128 stands for zero in the data rows.
Some points:
[ 40 103 150 189 124 107 124 141 113 174  96 129 114 128 148 104  97 112
 148 123 158  27 161  97 113 149 175 125 166 103 159 118 100  69]
[119 131  98 163  95 130 130 131 105 146 114  60 142 151 112 204  80  82
 126  79 119 175 188  97 106 239 130 173 164 131 144 144 119 104]
[108 139 161  15 208 158 150 103 179  29 184 162 122 172 137 217 109 102
 145 121 172 195 125 167 102 129 100 169 112 124 119 141 144  91]
[158 151  98 186  51 127 142 197  65 116 124  95 115  98  96  92 140 116
  76 115 105 141 140  81 127 209  46 118 186 125 110 145 120 180]
[107 102 146 239  93  91 135 118 133 191 108 202 107 102 158  60 156 137
 124 143 125   0 117  96 151  74 162  70 138 105 167 113  92 137]
[151 122  96 124 106 133  97 137 123 171 110  24 158 110  99 168  67 109
 125 113  96 183 151 126 120 200 148 158 140 148 128 142 131 124]
[ 96 125 167   0 211 164 148 107 166  30 169 186 126 160 136 182 134 113
 141 130 173 178 123 161 106 103 130 159 116 119 117 125 144  97]
[116 134 112 189  54 120 167 210  61 100 137 123 110 101 114  61 169 110
  65 113 121 142 141  61 115 219  33 100 197 111 115 141 121 174]
[ 94  94 147 227  91  98 115  80 134 178 118 204 101 119 142  81 144 130
 149 113 124   0 116 105 150  74 208  95 137  91 178 102  94 107]
[156 137  84 159 110 123 105 127 122 172 100  43 164 117  96 171  76 126
 128 119 104 177 152 124 131 182 139 148 132 150 130 129 128 146]
[105 132 172   0 212 163 154 127 152  40 173 181 124 159 137 166 131 124
 126 153 157 165 104 161 105  97 103 133 107 128 117 135 146 105]
[ 93 121 148 159  70 137 166 213  54  86 142 150 117 105 105  64 140 106
  75 112 131 115 133  54 104 202  42 101 203 106 110 105 122 151]
[ 98 101 146 234 102 104  99  77 124 190 135 173 106 142 135 131 130 101
 159  89 146   0 149  78 133 131 211 112 146  75 175 136  89  88]
[181 132  84 133 113 121 117 126 106 164  97  32 171 112  85 178  68 121
 125 137  88 193 129 153 130 160 131 148 118 172 120 125 133 155]
[119 134 168  20 195 148 160 121 169  42 154 209 121 136 133 145 149 130
 121 158 159 135  76 172 122  57 111 131  86 129 114 117 137 138]
[ 92 127 146 176  89 128 201 189  77  92 148 161  96 101 121  45 145 114
  77 132 134  93 117  61 127 184  54  87 197 100 123 137 118 136]
[126 107 140 243  86  94 123  68 144 177 144 250  94 132 152 115 150 114
 152  93 144   0 124 108 147 102 199 115 143  77 163 124  98 107]
[167 135  90 121 117 127 117 140 117 169  86   5 163 111  91 162  59 134
 120 146  82 195 142 140 129 170 124 152 118 169 121 122 135 145]
[ 93 106 170   0 219 170 169 126 153  38 145 196 128 145 134 158 138 127
 117 153 163 158 100 173 100  88 105 147 107 132 111 119 145 111]
[101 122 138 152  70 121 169 216  66 109 134 147 115  88 112  22 168 134
  72 141 120  93 109  64 133 157  47  81 186 109 121 123 139 151]
[ 81 118 147 234  78 102 110  71 125 177 132 152  98 146 149 144 134  92
 165  72 153  10 165  71 127 152 217 145 159  68 177 147  95  71]
[171 127  96 160 113 125 113 131 113 153  89  39 165 105  93 145  67 136
 117 130 100 193 126 169 126 163 114 140 134 174 112 132 130 165]
[125 135 169  27 187 150 166 122 169  40 154 220 128 133 138 109 160 139
 108 166 152 161  66 173 130  53 104 121  91 137 110 111 140 145]
[116 118 128 154  78 140 107 189  64 151 115  60 127 101 138  29 134 150
  94 120  98 113 119  69 125 166  81  86 170 121 120 136 130 136]
[113 111 133 236  90  95 134  86 142 181 133 221  93 125 152  84 162 118
 157  99 128   0 127 102 147  84 193 103 133  71 170 117  94 118]
[144 145  99 127 111 132 135 142 109 151 104  31 163 117  78 175  62 102
 115 124 104 172 147 126 114 210 113 159 159 155 132 137 127 139]
[128 108 152  34 210 148 148 112 196  64 158 214 130 137 142 126 146 147
 134 167 153 141  74 162 130  35 111 120  82 137 118 120 140 126]
[133 118 109 142  82 130  87 183  57 171 111   4 143 105 131  64 154 156
 113 116  93 168 159  62 133 167  73 109 154 135 107 133 134 128]
[133 108 142 228 103  87  83  79 162 206 120 185 106 122 152  76 170 148
 158 113 126   0 111  97 156  65 207  95 101 104 160 104 101 106]
[126 129 105 169  86 132 186 159  96 130 113  63 149 122  89 165  69  93
  99 118 112 150 153 120 118 237 108 145 190 133 147 131 115 144]
[180 134 146  77 163 138  98  90 166 113 145 222 130 121 131 110 170 185
 139 154 119 111  57 175 154   0 139 106  78 151 114 120 150 154]
[171 122  85 165  65 120  59 174  90 191  80  64 137  95 128   7 198 193
 107 127  76 143 111  65 151  71  75  73 114 146 103 112 141 191]
[117 107 135 126 163 111  49  97 139 211  71  63 135 119 164  91 152 185
 169 145 122 101 126 137 144  47 190 107  86 145 133 105 130  94]
[117 129 115 135 113 139 168 149 113 114 118  60 152 136 111 199  43  72
 120 116 128 187 164 135  96 255 130 182 178 134 143 137 121 114]
[207 144  94 130 122 127  51  61 177 137 151 158 126 143 149 136 188 170
 141  91 116 154 122 130 152  48 142 141  62 136 101 130 142 158]
[155 160 137 114 113 131 136 152 145 113 145 206 105 108 137  29 203 178
 109 167 101  94  60 150 163  26  96  70  89 143 117 117 131 151]
[122 119 146 137 149 108 105 110 167 171 110 177 122 111 153  65 165 171
 144 175 124  35  81 151 153   7 174  72  83 138 144  92 129 123]
[141 140  98  95 146 133 186 167 143 115 110  38 166 112  87 184  50  92
 114 168 104 234 128 184 115 195 102 149 137 183 120 107 133 159]
[144 115 107  86 118 159  18 133  93 138 129   7 140 152 139 128 151 151
 123  57 122 186 178  66 115 169  88 171 132 125  84 145 148 124]
[ 93 130 170  37 178 154 190 159 131  52 146 195 121 126 116 116 138 127
 115 173 152 136  93 165 117 115  93 104 133 122 120 127 141 111]
[ 89 113 155 155 151 114 157 112 146 132 126 208  97 122 169  95 162 129
 153 150 154  34 105 134 136  66 171  91 121 111 153 109 104 111]
[182 138 124  92 156 122 186 117 149 143 110  89 167 121  78 185  51 107
 127 152  97 217 110 187 139 132 159 148  91 189 123 107 141 130]
[160 123 152  72 189 138 146  96 158  68 172 234 118 141 112 134 141 137
 119 158 148 105  62 166 148  33 118 120  67 124 119 121 135 159]
[ 79 126 144  76 135 149 161 185 101  91 139  89 120 125 136 100 142 133
 103 144 143 180 143 111 105 175  79 111 160 123 109 134 140 114]
[104  86 125 249  80 100 108  98 140 199 115 180 106 118 151  56 176 138
 148 113 132   0 135  75 130  84 180  91 136  98 163 105 103 128]
[112 129 116 127 123 136 140 140 103 119 118  68 139 146  97 207  64  68
 132  85 144 187 189 116  97 255 124 182 190 119 132 145 117  95]
[129 138 160  13 216 148 112 100 167  87 157 159 137 160 141 163 130 150
 151 154 137 177 103 169 133  59 154 139  71 145 119 133 148 104]
[207 169  57 215  42 105  63 138 118 180 108  78 119 117 141  70 192 176
 125 110  86 149 154  79 177 104  93 111 105 130  91 142 134 191]
[128 102 111 193 118  96  82 128 148 218  99 129 124 102 165  70 181 172
 157 139 111   6 118 107 157  32 175  82  94 133 137  98 114 133]
[127 137 107 155  94 124 155 135  95 128 143  81 141 134 113 199  59  82
 114 108 129 171 168 117 101 248 131 179 175 125 139 133 121 110]
[207 160  92 110 139 130  36  76 161 140 136 120 144 162 139 141 148 166
 150  88 120 192 135 131 135  74 126 166  66 153  85 151 146 160]
[105 161 141  68 151 148 199 174 132  24 157 185 104 134 133 140 167 119
 116 167 153 203 125 159 109 149  50 121 133 127 104 138 140 165]
[ 58 113 158 113 168 117 153 115 143 129 123 157 114 129 160 125 146 139
 157 167 165  98 123 159 124  80 174 102 107 118 156 119 120  91]
[101 123 133  73 164 140 153 116 109 132 132  36 159 155 112 223  52  72
 147 109 132 232 183 150 100 238 163 189 152 153 131 138 139  52]
[182 148 140  56 179 146 137  90 168  58 165 226 149 145 122 185 110 141
 122 154 136 138  81 199 140  62 116 147  92 134 113 147 141 177]
[ 75 142 146  60 148 160 159 171 108  81 116  82 124 143 140 157 131 117
 125 142 158 228 160 120  96 175  98 133 149 125 106 150 152  93]
[106 101 117 239  90  92  87 125 158 204  75 130 114 100 171  36 168 159
 138 131 117  22 118 114 144  60 169  81 124 106 156 102 109 138]
[116 133 126 146 101 136 166 114 113 117 144 122 135 153 113 213  59  67
 133  89 136 145 187 121 102 254 144 192 174 110 167 172 113 102]
These points spread out most along one direction. Take the direction at right angles to it along which they spread out most. Go by this last direction. Where along it does each point below lie, from 0 to 99? The average is 50, and the first point in the table lies past the average. One standard deviation of the points above along it is 16.
[134 153 144  43 201 143  87  65 159  94 170 146 126 174 151 183 156 132
 171 100 165 188 137 166 126  66 153 161  73 140 101 149 152  85] 28
[127 151  84 158  70 133  74 157  86 150 129  14 110 145 130 141 145 128
 125  77 117 210 209  63 115 204  83 164 153 117  97 162 141 131] 70
[111 109 138 145 169 112  73 109 158 182  87 129 122 112 156  85 155 158
 160 163 125  38 107 146 154  25 185  89  86 129 150 110 123 120] 45
[156 121 104 192  89 111 146 124 111 177 125  77 149 126 105 143  87  92
 119  94 107 140 152 131 129 217 142 169 148 146 145 125 122 110] 67
[203 148 117  77 140 141  93 106 149 105 123 131 159 116  93 167  94 157
 124 148 108 164  82 204 145  79  95 144  89 163 107 144 134 195] 36
[109 151 144  56 169 144 195 170 124  53 127 155 121 127 132 125 130 136
 121 205 153 158  92 201 124 106  87 114 123 144 109 123 144 153] 31
[ 88 117 147 165 145 109 153 123 164 157 102 213 108 121 148 110 131 134
 156 175 137  52 113 150 136  50 175  80 110 113 159 116 108 123] 43
[127 141 142 104 130 128 193  97 105 107 155 125 132 143  94 232  36  64
 118 115 130 158 146 179 124 227 158 171 155 122 164 156 114 105] 50
[154 145 150  40 208 134 101  58 167  94 173 180 124 173 139 185 134 135
 163 111 150 163 118 190 133  56 166 160  65 129 109 127 146  90] 24
[190 156  57 188  53 121  75 144 107 143 125  50 114 137 144 123 187 148
 116  75 108 214 189  71 130 181  87 146 130 115  88 147 177 166] 67
